In the rows, zero is written as 100.
Each path below is one point turned by a fixed rotation once a step. After each direction that follows a path, write how fast that rotation turns it, in degrees a step (0 if it stays still).
Each turn is a multiple of 5 degrees from 10 to 175, or 0.
Each row of a path follows its step; steps can be skipped.
Rotation 1:
step 0: 110	106	110	97	116	98	91	102	107	94	108	105	92	105	121	122	96	115	101	96	112	97	84	100	92	107	103	101	108	68	108	90	111	105	104	100
step 1: 118	111	101	83	108	118	108	82	102	89	105	98	92	99	96	96	86	106	88	110	103	107	106	87	98	96	99	110	102	83	113	75	110	102	104	95
step 2: 119	104	109	92	98	107	101	110	96	89	119	108	119	107	104	103	88	87	79	97	109	109	87	103	89	109	103	96	100	104	110	82	117	90	102	98
step 4: 120	111	108	104	101	96	108	120	92	119	103	102	113	89	95	99	95	111	89	108	100	108	112	99	109	87	89	95	97	104	112	100	116	87	83	112
step 5: 107	97	112	79	112	98	99	114	87	115	95	92	110	92	113	107	108	117	94	95	119	94	102	106	86	101	98	98	104	92	99	110	104	99	99	127
step 6: 114	108	94	88	99	98	112	98	93	112	103	103	92	106	98	95	100	115	90	96	119	99	123	88	109	103	94	103	74	83	108	103	91	108	104	116
step 7: 108	90	111	104	108	90	106	91	85	98	111	97	115	103	111	108	100	110	82	84	99	99	106	96	100	106	102	93	74	94	103	99	104	88	129	106
step 9: 112	108	98	116	113	108	89	104	112	94	118	108	101	88	113	102	96	118	91	97	91	104	97	81	103	87	103	95	81	89	107	107	114	93	95	89
step 10: 105	89	107	83	120	104	91	96	101	91	103	89	96	87	110	105	96	104	95	107	112	117	86	84	81	82	98	99	96	101	95	101	125	104	99	102
99	105	103	99	106	101	100	103	104	104	96	101	97	103	103	99	97	97	97	105	97	102	99	97	101	106	107	101	100	103	93	93	102	98	98	101 -> 35
99	97	101	105	95	97	100	100	99	102	100	97	99	104	102	107	99	94	106	104	102	103	98	104	105	99	99	102	92	103	103	96	102	98	105	102 -> 85
96	101	104	100	93	103	101	97	102	98	107	106	108	99	103	96	100	98	96	102	92	99	100	101	101	97	106	99	97	103	100	98	98	103	102	101 -> 65
103	102	98	101	100	105	95	105	99	105	102	99	101	96	99	99	99	97	100	101	95	100	107	97	102	104	94	95	96	101	105	97	97	98	101	92 -> 145
104	94	106	95	100	97	100	104	106	102	101	98	98	95	106	101	98	104	105	106	100	102	104	103	100	97	100	100	101	97	98	99	97	108	99	99 -> 70
96	94	104	98	101	107	103	103	102	95	103	98	99	102	99	102	97	95	99	101	101	97	105	101	99	100	100	104	98	99	101	104	107	96	91	97 -> 45
Rotation 2:
step 0: 107	105	100	97	108	97	89	100	115	107	95	106	112	68	102	97	94	95	108	105	88	109	90	96	105	94	100	96	102	104	85	78	92	94	95	107
step 1: 103	97	97	99	106	91	106	88	107	99	111	111	106	102	93	104	90	83	76	109	93	107	110	85	109	103	95	98	100	108	79	88	111	104	97	115
step 2: 105	100	116	102	96	100	94	91	105	91	92	98	103	103	100	117	82	91	91	116	83	115	93	103	94	88	93	110	97	118	87	109	96	102	106	92
step 4: 93	80	103	86	100	95	105	101	109	111	97	98	123	101	96	112	85	84	98	106	111	101	97	98	102	114	106	99	92	109	100	106	81	93	99	116
step 5: 119	90	108	95	99	93	117	95	97	89	97	87	115	81	107	125	91	102	94	100	105	97	98	95	95	97	103	114	93	95	96	92	105	90	99	98
step 6: 96	107	91	104	89	94	124	101	93	111	104	96	88	101	97	116	86	98	85	100	104	102	81	106	100	101	103	95	83	114	96	87	101	86	104	98
step 7: 88	102	89	112	101	91	104	116	99	105	92	101	101	95	95	116	84	90	103	115	103	116	89	96	96	97	111	110	104	87	99	97	84	96	83	90
step 10: 91	109	97	117	96	106	107	97	102	95	104	110	113	89	90	119	106	107	119	98	96	106	106	82	88	92	113	92	92	113	99	91	99	93	94	94
step 11: 92	97	91	104	103	92	112	104	116	101	93	119	105	101	104	105	96	94	90	80	86	97	108	90	107	94	112	88	107	107	99	95	80	85	104	96
108	101	104	107	103	103	101	100	102	102	99	97	105	93	99	99	103	104	107	100	97	98	98	100	98	94	101	106	102	98	96	102	103	96	100	96 -> 140
103	101	97	104	94	99	106	101	99	101	98	97	103	100	104	99	101	99	98	102	102	96	92	104	100	107	98	103	95	91	104	99	98	102	100	99 -> 40
99	105	98	103	101	99	98	97	101	101	102	99	97	103	96	100	97	99	97	108	97	104	95	100	104	94	97	98	105	91	99	104	104	100	100	104 -> 60
99	103	99	105	99	98	104	99	98	102	101	101	103	103	91	97	101	102	99	104	106	95	105	97	100	101	101	99	94	104	99	100	109	101	103	103 -> 160
